x =
[[-1.88 -6.54  3.12 -6.73  0.15]
 [ 0.76 -2.00  1.91 -3.41  0.24]
 [-0.41  0.47 -1.45 -0.11 -0.82]]
Rows and columns are numbered from 1.
What is the entry in the bottom-right corner?
Answer: -0.82
What is the entry directly above 1.91?
Answer: 3.12
What is the entry in the top-left corner?
Answer: -1.88
The bottom entry of the column that holds the largest entry: -1.45
What is the entry in row 1 and column 2?
Answer: -6.54
What is the centre entry?
Answer: 1.91
The entry just left of 0.24: -3.41
What is the entry directly above -0.41?
Answer: 0.76
What is the smallest entry?
Answer: -6.73
The entry at row 3, column 1: -0.41
What is the top-right entry?
Answer: 0.15
The entry at row 3, column 2 is 0.47

array([[ -6.346,   6.982,   6.091,  11.330,  -5.221,   2.770,   3.814],
       [ 12.448,   0.767, -10.943, -20.032,   0.566, -19.333, -10.270],
       [-19.229, -14.346,  -3.368, -19.122,  -0.211,  17.735, -16.727],
       [ -8.073, -12.390,  -5.467,  -0.736, -11.029, -12.361,  -9.553],
       [-21.562, -10.716, -20.438,  -4.360,  -8.978, -24.890,   3.321]])
What is the 3rd-last entry, reading row by row?
Answer: -8.978
The entry just left of the largest entry is -0.211
What is the top entry of the column that holds the largest entry?
Answer: 2.770
The maximum: 17.735
What is the first entry, reading row by row?
Answer: -6.346
What is the entry just right of -20.438?
Answer: -4.360
What is the entry just right of -8.978?
Answer: -24.890
What is the largest entry in the first row?
Answer: 11.330
The entry directly above -14.346 is 0.767
The top-right entry: 3.814
What is the entry directly above -3.368?
Answer: -10.943
The median entry is -8.073
What is the 2nd entry on the diagonal from the top-right corner?
Answer: -19.333
The 5th entry from the end, reading row by row: -20.438
The entry directly above 0.566 -> -5.221
What is the last entry of the largest entry's row?
Answer: -16.727
What is the entry directly below the largest entry?
Answer: -12.361
What is the largest entry in the last row?
Answer: 3.321
The entry just left of the centre entry is -3.368
What is the entry in the bottom-left corner?
Answer: -21.562
The entry just left of -3.368: -14.346
The 2nd entry, reading row by row: 6.982
The third entry in reading order: 6.091
The entry directly above -19.229 is 12.448
What is the entry directly above 3.321?
Answer: -9.553
What is the entry just left of -20.438?
Answer: -10.716

[ 0.51 -0.04  2.23 -5.92  0.65  2.88  0.22  0.91 -0.16]
Report the fifth entry.
A: 0.65
The second entry from the left -> -0.04
The entry just right of 0.91 is -0.16
Report the 3rd entry from the left.
A: 2.23
The smallest entry: -5.92
The 1st entry is 0.51

[[-1.05 -0.60  0.19 -0.38  0.15]
 [-1.28 -2.56 -1.93 -0.22  2.84]
 [ 1.42  0.56 -0.10 -0.10  0.83]
 [-0.29 -0.15 -0.31 -0.01 -0.30]
 [-1.30 -1.27 -0.77 -0.30  0.25]
 [ 0.93  1.24 -2.26 -0.24 -0.94]
 [ 0.74 -0.71 -1.43 -1.33  2.14]
 [ 2.53  1.50  0.94 -3.37 -0.96]
 [ 2.34  0.67  1.99  0.41  0.78]
 [-1.50 -1.73 -1.09 -0.54  0.50]
 [ 2.85  0.59 -1.08  0.23 -5.29]
 [ 0.03 -0.52 -0.74 -0.05  1.61]
 [-0.19  0.24  0.34 -0.19  0.29]
 [ 1.41  1.10  1.97  0.27 -0.86]
 [-0.12  0.21  0.27 -0.17  0.31]
 [ 0.36 -0.19  0.27  0.01  0.14]]
The third smallest entry: -2.56
The third entry on the diagonal from the top-right corner: -0.10
Report the top entry of the column that holds the smallest entry.
0.15
Report the largest entry in the first row.
0.19
Report the 2nd largest entry.
2.84
The third largest entry -> 2.53
The 1st entry, reading row by row is -1.05
Report the bottom entry of the column that holds the largest entry.
0.36
The smallest entry in the first column -> -1.50
The first entry in the row that holds the smallest entry is 2.85
Report the last entry, reading row by row.
0.14
Report the entry just left of 0.19.
-0.60
Report the entry just left of -1.33.
-1.43
The fourth entry in reading order: -0.38
The entry directly below -2.56: 0.56
The entry just left of 1.97 is 1.10
Report the minimum.
-5.29
Report the entry directly below 0.23.
-0.05
The 2nd entry on the diagonal from the top-right corner -> -0.22
The entry just left of 2.14 is -1.33
The entry just left of the smallest entry is 0.23
Report the entry directly above -1.43.
-2.26
The fourth entry from the end, reading row by row is -0.19
The entry just right of -0.24 is -0.94
Report the entry directly below 1.42.
-0.29
Report the entry directly above 0.14.
0.31

A = [-0.36  0.87  4.20 -3.69 -3.64 -3.52  4.71 -5.57 -2.93 -1.10]
Which number is the entry just right of the smallest entry?
Answer: -2.93
Which number is the entry just left of -3.69?
Answer: 4.20
Which number is the entry just left of the largest entry?
Answer: -3.52

[[-6.99  0.94 -0.49 -0.26 -2.22 -2.52  1.42  2.32]
 [ 0.40 -0.81 -0.18 -0.37 -0.10  1.14  0.97 -0.76]]
Give the bottom-left entry.
Answer: 0.40
Give the smallest entry in the first row.
Answer: -6.99
The 2nd smallest entry is -2.52
The last entry in the row that holds the largest entry -> 2.32
The entry just right of -0.49 -> -0.26
The 3rd largest entry is 1.14
Give the bottom-right entry.
Answer: -0.76
Give the smallest entry in the last row.
Answer: -0.81
Give the entry just left of -0.10.
Answer: -0.37

[[6.43 1.99 1.22 1.63 3.31 2.66 4.50 1.41 4.03 4.31 2.37]
 [1.15 1.87 3.23 2.94 1.66 1.53 1.22 3.17 1.94 1.23 2.31]
 [1.73 0.89 0.49 1.26 2.10 2.48 4.36 2.06 4.29 4.31 2.45]
 [1.10 3.87 3.99 3.33 1.75 1.48 0.96 3.39 1.59 1.04 1.92]
 [0.92 0.79 0.49 1.29 1.32 1.48 1.21 2.93 3.10 3.50 2.37]
 [2.05 1.16 1.36 1.61 2.36 2.26 4.40 2.19 3.47 4.23 2.37]
 [2.23 4.19 4.76 4.34 2.09 2.50 1.61 2.80 1.27 1.03 1.85]
 [3.04 4.21 4.77 5.71 2.91 2.66 2.26 2.41 0.92 1.07 2.06]
 [2.68 2.43 1.92 1.89 2.27 2.54 3.77 1.89 2.26 2.73 2.40]
 [1.33 1.81 1.79 2.14 1.54 1.52 1.51 2.80 1.92 1.31 2.26]
 [1.29 3.53 3.52 3.21 1.86 1.54 0.96 2.85 1.63 1.07 1.90]
 [1.03 0.76 0.58 1.51 1.60 1.47 1.47 2.83 3.54 3.78 2.32]
 [1.34 2.38 2.66 2.69 2.16 1.66 1.66 2.55 1.93 1.41 1.84]
 [0.55 0.71 0.44 1.14 1.20 1.35 0.75 5.65 3.60 3.48 1.85]]
Find the entry just left of 1.79.
A: 1.81
The entry just left of the smallest entry is 0.71
The entry just left of 2.27: 1.89
The entry in the top-left corner: 6.43
Find the top-right entry.
A: 2.37
Find the third entry in reading order.
A: 1.22
Find the 2nd largest entry.
A: 5.71
Find the third entry on the diagonal from the top-right corner.
A: 4.29
The last entry of the smallest entry's row: 1.85
The entry directly below 3.87 is 0.79
The smallest entry -> 0.44
Find the entry just right of the largest entry.
A: 1.99
The entry just right of 1.35 is 0.75
Find the entry just left of 2.73.
A: 2.26
Find the entry directly above the smallest entry.
A: 2.66
The entry directly below 4.76: 4.77
Find the entry just right of the smallest entry.
A: 1.14
Find the fourth entry, reading row by row.
A: 1.63
The entry directly above 1.73 is 1.15
Find the bottom entry of the column that holds the largest entry.
A: 0.55
The 3rd entry on the main diagonal -> 0.49
Find the entry directly below 2.55.
A: 5.65
Find the entry directly above 0.58.
A: 3.52
Find the entry just right of 4.40.
A: 2.19
The 3rd entry from the end, reading row by row -> 3.60
The second entry on the diagonal from the top-right corner is 1.23
The entry just left of 1.32 -> 1.29
Find the entry directly below 1.60.
A: 2.16
The largest entry in the last column -> 2.45
Find the entry just right of 2.14.
A: 1.54
